In the data rows, 128 means zero.
Some points, one per row:
[137, 127, 122, 127, 118, 156, 142, 171]
[156, 97, 130, 81, 162, 159, 161, 192]
[133, 120, 130, 140, 130, 119, 114, 120]
[138, 90, 118, 110, 152, 155, 157, 192]
[148, 168, 125, 58, 195, 125, 140, 114]
[118, 141, 133, 155, 103, 104, 108, 90]
[149, 143, 120, 126, 143, 131, 111, 116]
[109, 95, 119, 107, 127, 146, 157, 171]
[95, 126, 143, 163, 78, 101, 111, 92]
[140, 74, 131, 129, 129, 148, 132, 198]
[193, 171, 123, 69, 196, 153, 114, 136]
[134, 150, 125, 127, 135, 134, 120, 113]
Here are 12 more points, each followed by its number:
[174, 132, 122, 72, 175, 142, 137, 149] 0
[80, 58, 141, 180, 64, 132, 150, 179] 1
[85, 125, 135, 183, 70, 94, 112, 88] 2
[99, 166, 128, 130, 121, 102, 109, 61] 3
[105, 136, 130, 165, 102, 108, 116, 105] 4
[115, 118, 126, 177, 88, 116, 97, 99] 5
[151, 192, 117, 53, 185, 112, 136, 70] 6
[109, 75, 125, 132, 123, 143, 156, 188] 7
[143, 127, 119, 73, 167, 145, 141, 139] 8
[139, 181, 122, 149, 129, 97, 81, 48] 9
[128, 167, 126, 150, 117, 86, 89, 55] 10
[127, 184, 125, 138, 125, 88, 101, 48] 11
Which two of these numbered points are nearest to each point below, ignoring the 2 directions in which the first points spread most? Their numbers follow each, nearest first.
[103, 133, 123, 190, 84, 97, 97, 85] > 9 10
[150, 163, 118, 86, 179, 119, 124, 84] > 8 7
[140, 132, 129, 105, 153, 136, 133, 113] > 8 7
[137, 173, 146, 82, 172, 109, 119, 77] > 8 1
[133, 150, 121, 112, 139, 123, 125, 111] > 2 11
[81, 62, 145, 188, 73, 129, 145, 167] > 1 7
[116, 83, 131, 133, 112, 133, 147, 168] > 2 7
[144, 125, 117, 77, 165, 156, 163, 172] > 2 3
[103, 159, 130, 176, 83, 111, 104, 90] > 4 1
[125, 180, 127, 132, 140, 111, 115, 78] > 4 2
[97, 164, 130, 141, 111, 101, 112, 61] > 3 7
[105, 73, 123, 133, 116, 151, 162, 201] > 2 7
[151, 167, 125, 117, 153, 108, 95, 76] > 10 9
[95, 69, 124, 132, 105, 144, 170, 186] > 3 7
[123, 152, 134, 181, 87, 117, 87, 73] > 5 9
[145, 88, 127, 80, 152, 150, 164, 192] > 8 0
[77, 53, 145, 193, 70, 143, 150, 181] > 1 4
[171, 118, 121, 66, 175, 147, 146, 178] > 0 10
